128 stands for zero in the data rows.
Here is a table of points, one per row:
[158 116 119 159 162 145 159 147 136 101 141 127 132 169 103 146 124  72
  89 123 162 133 100 153 144 156 141 113 108 157 107 115 101 137 106 178
 170 108 128 131 131 124 138 132  98 166 123 133]
[ 88 132 133 167 130 138 135 115 136 131 168 140 137 119 133  82 138 157
  95 128 118 118 168 135 150 105 148 137 139 136 121 103 177 150  82 148
 136 166 144  67 136 159 115 126 116 148 128  98]
[118 128 199  88 116 113 118 163 122 150 108 138 106 120 111 145  85 107
 139 162 117 126 104 168 143 117 140  97 147 122 103 105 186 135 140 142
 112 145 143 112 137 114 114 131  97 116 104 110]
[144  98 111 127 136  58 143 140 154 121 109 139 122 118 166 114 153 135
 107 118  90 143 126 105 112 114 117 131 142 133 104 135 152  93 140 159
 106 147 112 103 117  93 160 131 147 137 155  99]
[107 140 120 111 148 135 112 104 114 126  97 143 194  93 133 142 137 147
 148 191 123 140  89 120 128 120 118 111 175 186 137 122 119  86 101 129
 104 137 140 136  76 139 118 114 116 144 102 127]
[ 83 144 144 151 123 158 111 119 141 164 141 135 131 145 137 156 190 113
 127 114 133 170 120 170 150 121 172 120 145  93 154 143 132 120 113 154
 140 154  82 120 156 115 136 150 189 116 128 113]
[123 138 136 154 149 121 124 133  90 123 145 126 108 168 119 103 176 173
 134 151 116 144 147 129 118 109  93  92 133 118 120 143 120 127 145  89
 149 123 171 174 146 157 158 138  97 119 125 129]
[139 118 153 164 129  99 136 149 143 155 133  99 140 133 143 111 103 130
 138 167  92  86 120 148 124 117 110 152 133 128 177 173 140 128  96 140
 152 121 144 137 132 122  97 134 138 129 115 134]
[106 148  95 145 171 121 123 140  98 132 142 103  84 123 124 151 129 157
 100 167 154 117  92 107 125 142 150 142  86 125 139  76 144 132 132 105
  96 167 134 167 143  92 132 106 165 124 121 151]
[115 117  74 101 130  93 116 152  81 125 147 119 140 117  98 134 130 130
 121 122 139  81 157 177 101 149 126 101 124 114 111 146 104 136 108 114
 127 159 155 134 137 119 152 126 172 115 141 126]
[177 123 135 152 154 110 113 171 152 118 132 129 139 119 149 150 136 141
 146 114 153 128 146 151  88 101 163 109 107 128 110 126 101 141 101  97
 117 136 137 149 121 169 123 117 170 145 100 127]
[ 91 111  88 114 118  99 131 154 138 136  99 115 123 146 133 152 116 116
 163 160 128 139 101  73 140 118 130 133 146 152 125 140  95 112 129 126
  98 143 145 137 129 160  92 145  90 185 173  77]
[156 104 122  97 157 168 157  89 137 127 134 146 115 132  94 148  69 115
  95 101 107 160 157 130 114 110  89 173 122 143 121  96 121 136 138 123
 114 143 122 173 136 115 160 135 145 126 139  95]
[106 145  92 110 129 151 134 152 107 117 123 114 114 140 185 159 135 139
 137 123 117 138 126 129 120 150 111 114 131 138  78 147 171 154 135 136
 130 148  90 123 121 168 138 169 145 145 103 185]
[138 122 104 145 143 143 107 123 150 105 175  93 138  90 113 158 107 117
 149  95 119 135  93 140 147 115  99 125 160 123 124 118 181 139 166 111
 159  83 115 141 130  94 138 137 141 137 171  88]
[126  83 169 109 139 145  99 156 112 135 158 156 136 154 173  85 107  84
 108 123 158 134 116 110 165 144 141 135 131 118 181 141 115 133 158 148
 115 116 112 141 130 131 188  93 106 144 122 148]
[130 138 143 157 100  78 124 137 107 138 162 166 175 117  90 148 172 140
 109 130 125 131 117 139 159 134 132 182 144  94  93 126 138 166 113 121
 102 109 103 114 112 121 139 177 105  81  72 128]
[112 131 123 126  82 146 146 144 126 118 126 133 156 103 127 144 118 137
 121 137 133 144 165 102 128 136 107  87 103  92 178 117 137 115 166 124
 167 135 137 105 108 131 140 154 130 140  74  67]
[141 127 157 117 109 125 104  77 108 108 170 150 119 172 150 169  96 106
 105  98 202 126 108 123  97 131  88 150 105 170 135 176 149  99 135 114
 130 110 128  86 128 106 125 105 135 129 142 149]
[ 96 118 155 143 123 141 176 155 133 116 123 125 136 114 149 130 120 108
 113 100 152 128 139 103 134 117 111 135 168 133  96 127 111 146 155 129
 148 148 122 108 139 144  85 116 167  92 102 147]
[126 116 182 112  85 109 118 121  85 112 120 109 150 136 137 100 125 150
 102  94 145 116  94 151 154 101 175 126 123 134 134  98 104 121 161 140
 154 141 122 125 110 150 101 165 147 142 131 117]
[124 152 103 159  88  97 110 111 133 143 118 182 108 121 129  95  96 139
 142 118 118 121 112 135 121 120 151 113 151 108  86 118 107 136 121 130
 151 141  74 127 122 134 109 120 124 153  57  95]
[130 124 104 106 101 163 162 114 143 100  98  98 141 148 150 112 171 118
 124 140 138 100 101 152 108 104 113 155 130  85 124  75 150 155 140 104
 112 107 126 126 127 141 152 122 124 119 114  97]
[125 147 130 136 144 107 103 153 123 122  87 142 167 157 155 143 148 131
 124  92  90 150 138 122 149 138  94  98  87 147 156 116 120 138 111 104
 108 153 144 146 108 103  80 121 109 107 152 153]
[118 128 114  67 115 152 130 126 171  56 155 137 127 186  77 121 129 101
 108 132 128 118 122 116 163 141 137 139 128 140 155 172 120 136 139 138
 156 111 103 135 158 137 120  64 122 117 114 158]
[181  73  99 123 119 167 129 109 105 155 124 104  96  81 116 180 138 146
 145 140 105 148 171 126 126  88 123 185 131 114 114 119 120 144 178 136
 138 112 134 116 127  59 123 106 104 179 119 164]
[129 118 130 150  94 112 136  84 148 110 120  58 156 129 118 129  98 136
 143 165 120 171 200 135 135 123 136 120 118 117 114 105 140 100 126 126
  96  73 100 142 114  93 128 125 143 157 127 145]
[113 100 120 100 125 108  94 102 173 126 141 108  94 114 146 123 111 121
  80 114 127 141 101 133 146 162 101 125 123 131 119 134  60 126 112 124
 153 116 128 120 153 131 148 125  94  95 114 147]
[159 177 138 110 171 118 110 127 111 150  80 116 160 134 123 125 125 127
 117 120 144  75 163  91 131 153 104 120 124 129 118 142 122 117 125 142
 139 129 124 130 190 127 149 118 145 146 144 139]
[155 144 153 142 140 123  92 152 118 144 152  68 115 108 131  83 141 120
 123 128 136 144 154 130 100 156 162 134 158 100 109 118 150 134 118 125
 158 182 105 135  82 152 103 106 104 103 153 111]
[154  97 127 106 160 129 144 112 175 113 120 125 141 144  82 108 117 120
 187 126 113 129 108  94 118 109 139 116 131 123 152 111 123 100 114 116
 122 177 160  86 110  95 129 174 123 157 126 171]
[117 117 160 149 159 181 101 139 111 116 124 169 128 142 154 107 131 147
 156 163 106  78 147 124 121 158 148 135  82 135  61 161  93 131 112  89
 141 121 137 148 153  98 136 143 134  90 161 102]
[149 128 146 143 104 127 135 109 118 123 108 160  77 113 123 132 125 126
 138 120 174 156 127 139 196 123  85 130 122 100 130 132 122 154  83 145
 138 137 129 108 113 141 133  95 163 107 151 127]
[ 90 180 145  98 129 120 154 161 171 155 178 159 106 102 142 107 123 126
 113 132 149 111 141 152 160 112 130 121 117 100 109 128 127 107 125 133
 105  97 124 117  90 123 135 148 132 145 149 127]
[110  99 139 101  88 145 148 135 134 144 134 158 149  83  95 103 148 128
 138 158 133 139  90  92  95 111  95 114 106 134 124 130 138  87  94 175
 130 135 122 158 126 151  93 142 118 119 175 168]
[155 162 126 163 113 121 110 154 126 147 141 138 117 142 121  96 157 139
 176 155 118 113 144 132 102 163  82 122 118 184 164  92  94 178 154 107
 101 128 124 161 160 145 136 121 164  95 134 140]
[117 116 116 131 128 120 150 114 119 145 126 129  98 149 147 148 125 141
 134  94 138  97 147 117 121 106 146  91 180 119 155 119 116 127  97 149
 121 104  90 120 105 115 106 155  90  77 137 113]
[110 161 142 137 107 158 148 155  83 120 116  68  99 104 123  97 143 146
 146  72 101 120 127 123 105 128 139 144 101 148 172 170 107 144 103 109
  89 107 144 133 140  98 154 111 114 139 113 116]
[136 133 132 141 137 145  64  91 147 107  99 137  89  93 105 141 144  74
 113 125 127  97 138 126 111 138 128 124 108 160 128 139 150 126 155 122
 113 117 149 149 131 149 136 166 122 125 115 142]
[123 116 154 147 126 121 199  86 154 165 120 124 138 127 105 169 113 153
 117 114  96 100 127 123 127 141 145 124 134 135 128 157 128 113 163 116
 106 148 107 141 129 156 145 110 102 144 154 135]
[111 118 137  94 171 110 136 108 133 143  99 147  95 129 102 117 163 149
 126 126 130 139 144 119 105 162 141 140 126 124 158 133 164 160 121 100
 168  81 138 124 109 114 105 107 160 160 105 122]
[150 137  97 143 127 154 125 149 146  93  90 139 120 138  96 130 115 133
 140 109 157 151 133 181 114 123 127 185 123 132 168 124 136  82 164 133
 149 110 128 117 147 131 136 102  73 125 152 144]
[135 170  84  90 114 110 160 103 121 141 141 152 158 101 191 106 121 111
 136 126 131 154 138 129 140 104 186 122 127 133 120 134 150 142 113 129
 144 140 136 133 137 115 118 138  96 114 139 124]
[141 148 129 153 131 125  98 123  91 108 144 138 124 144 156 166 111 113
 152 119  75  99 117 113 101 162 148 131 127 109 129  63 115  99 122 126
 133  89 178 119 136 170 143 101 149 109 134 152]
[145 121  83 124 137 149 132 101 135 176  92 103 162 142 104  95 102 143
 138 152 122 173  86  94 118 130 140 108 137 113 118 197 110 118 148 155
  65 107 170  92 116 157  97 140 137  97 149 122]
Along one direction, these points spread out more than along any other. Take the direction at right angles to it along which they spread out most. Go by this last direction. How many in every 100 of the points above lie lower along it than each point below? Answers are rounded to whole numbers. More than half of the points above lie lower than the first one.
[145 121  83 124 137 149 132 101 135 176  92 103 162 142 104  95 102 143
 138 152 122 173  86  94 118 130 140 108 137 113 118 197 110 118 148 155
  65 107 170  92 116 157  97 140 137  97 149 122] 93
[ 83 144 144 151 123 158 111 119 141 164 141 135 131 145 137 156 190 113
 127 114 133 170 120 170 150 121 172 120 145  93 154 143 132 120 113 154
 140 154  82 120 156 115 136 150 189 116 128 113] 31
[138 122 104 145 143 143 107 123 150 105 175  93 138  90 113 158 107 117
 149  95 119 135  93 140 147 115  99 125 160 123 124 118 181 139 166 111
 159  83 115 141 130  94 138 137 141 137 171  88] 80
[118 128 114  67 115 152 130 126 171  56 155 137 127 186  77 121 129 101
 108 132 128 118 122 116 163 141 137 139 128 140 155 172 120 136 139 138
 156 111 103 135 158 137 120  64 122 117 114 158] 71
[ 96 118 155 143 123 141 176 155 133 116 123 125 136 114 149 130 120 108
 113 100 152 128 139 103 134 117 111 135 168 133  96 127 111 146 155 129
 148 148 122 108 139 144  85 116 167  92 102 147] 42
[144  98 111 127 136  58 143 140 154 121 109 139 122 118 166 114 153 135
 107 118  90 143 126 105 112 114 117 131 142 133 104 135 152  93 140 159
 106 147 112 103 117  93 160 131 147 137 155  99] 76
[112 131 123 126  82 146 146 144 126 118 126 133 156 103 127 144 118 137
 121 137 133 144 165 102 128 136 107  87 103  92 178 117 137 115 166 124
 167 135 137 105 108 131 140 154 130 140  74  67] 64
[136 133 132 141 137 145  64  91 147 107  99 137  89  93 105 141 144  74
 113 125 127  97 138 126 111 138 128 124 108 160 128 139 150 126 155 122
 113 117 149 149 131 149 136 166 122 125 115 142] 29
[107 140 120 111 148 135 112 104 114 126  97 143 194  93 133 142 137 147
 148 191 123 140  89 120 128 120 118 111 175 186 137 122 119  86 101 129
 104 137 140 136  76 139 118 114 116 144 102 127] 73
[111 118 137  94 171 110 136 108 133 143  99 147  95 129 102 117 163 149
 126 126 130 139 144 119 105 162 141 140 126 124 158 133 164 160 121 100
 168  81 138 124 109 114 105 107 160 160 105 122] 36
[159 177 138 110 171 118 110 127 111 150  80 116 160 134 123 125 125 127
 117 120 144  75 163  91 131 153 104 120 124 129 118 142 122 117 125 142
 139 129 124 130 190 127 149 118 145 146 144 139] 16
[156 104 122  97 157 168 157  89 137 127 134 146 115 132  94 148  69 115
  95 101 107 160 157 130 114 110  89 173 122 143 121  96 121 136 138 123
 114 143 122 173 136 115 160 135 145 126 139  95] 78
